X =
131  102  110  102  133  114  107  169  109  111   99  126  116  122
145  142   88   85  109  113  108  211  126  115   87  111  117  127
128  159   72   70   85  131   95  111  137  133   68  108  115  119
104  103  144  141  115  117  111   46  111  114  140  121  116  118
117  122  111   98   96  118  138  132  131  121  101   99  116  103
 99   99   92   74  132  115   96  144  124  117   77  111  120  116
141  148   97  108   97  120  148  157  120  123  108  106  114  111
119  102  102   97  127  115  113  154  108  114   96  122  119  114
101  110  133  132  126  114  122  140  127  115  136  114  122  117
 84   94   87   66  144  118   85  120  121  119   64  121  119  121
 67  119  125  133  113  124   67    3  129  127  130  121  122  119
X[0,-14] => 131
X[-10] => [145, 142, 88, 85, 109, 113, 108, 211, 126, 115, 87, 111, 117, 127]
X[:, -11] => [102, 85, 70, 141, 98, 74, 108, 97, 132, 66, 133]
X[2,6] => 95
X[3,-12] => 144
X[-5,10] => 108
X[-11,-7] => 169
X[-3,-11] => 132
X[-4,7] => 154
X[9,12] => 119
X[1,-11] => 85
X[-3,-2] => 122
X[7] => [119, 102, 102, 97, 127, 115, 113, 154, 108, 114, 96, 122, 119, 114]
X[-6] => [99, 99, 92, 74, 132, 115, 96, 144, 124, 117, 77, 111, 120, 116]
X[-2,-14] => 84
X[:, -4] => [99, 87, 68, 140, 101, 77, 108, 96, 136, 64, 130]
X[8,8] => 127
X[:, 9] => [111, 115, 133, 114, 121, 117, 123, 114, 115, 119, 127]
X[6,-14] => 141
X[1,8] => 126
X[-9] => [128, 159, 72, 70, 85, 131, 95, 111, 137, 133, 68, 108, 115, 119]
X[10,-4] => 130
X[-8,6] => 111
X[:, -6] => [109, 126, 137, 111, 131, 124, 120, 108, 127, 121, 129]
X[0,-4] => 99
X[0] => [131, 102, 110, 102, 133, 114, 107, 169, 109, 111, 99, 126, 116, 122]
X[-8,0] => 104
X[-7] => [117, 122, 111, 98, 96, 118, 138, 132, 131, 121, 101, 99, 116, 103]
X[:, -3] => [126, 111, 108, 121, 99, 111, 106, 122, 114, 121, 121]
X[4,-9] => 118
X[2,4] => 85
X[-5,1] => 148

B = [408 110 120  47 428 683 700 879 961]
B[0] = 408
B[6] = 700
B[4] = 428

m =
[[7274 6097 3989 5386 6348 5672 7791 3266 6394 5258]
 [7796 7506 3919 6733 5359 7657 6376 1409 4819 5158]
 [3547 4255 5621 4811 4050 4644 3119 6184 3991 4699]
 [5306 5806 5066 5366 5140 5618 5361 3447 5144 5514]
 [8572 5383 2663 4979 6874 5327 9590 4241 6930 3737]
 [5373 6355 5288 5753 5093 5999 4740 3284 4969 6090]
 [6687 5298 3953 5157 5964 5137 7010 5043 5987 4799]
 [3485 4451 5824 4400 4565 4349 4730 4667 4823 5192]]
Rows and columns are counted from 0.
(0, 0) => 7274
(7, 5) => 4349
(3, 3) => 5366
(6, 8) => 5987
(2, 6) => 3119
(5, 9) => 6090
(1, 8) => 4819
(4, 7) => 4241
(3, 8) => 5144
(7, 8) => 4823
(7, 3) => 4400
(3, 7) => 3447
(0, 6) => 7791
(6, 0) => 6687
(0, 7) => 3266
(0, 9) => 5258
(0, 4) => 6348
(5, 2) => 5288
(0, 3) => 5386
(7, 4) => 4565
(0, 5) => 5672
(6, 2) => 3953
(2, 0) => 3547
(0, 8) => 6394
(6, 1) => 5298
(1, 0) => 7796
(4, 6) => 9590
(4, 3) => 4979
(3, 9) => 5514
(7, 1) => 4451
(4, 5) => 5327

W = -3.89	+3.55	-4.34	+3.26	-5.73	-3.24	+1.11	+1.83	-6.47	-5.91	-4.64	+2.12	-2.33
W[0] -> -3.89
W[9] -> -5.91
W[2] -> -4.34
W[10] -> -4.64
W[5] -> -3.24
W[7] -> +1.83
W[11] -> +2.12
W[1] -> +3.55
W[3] -> +3.26
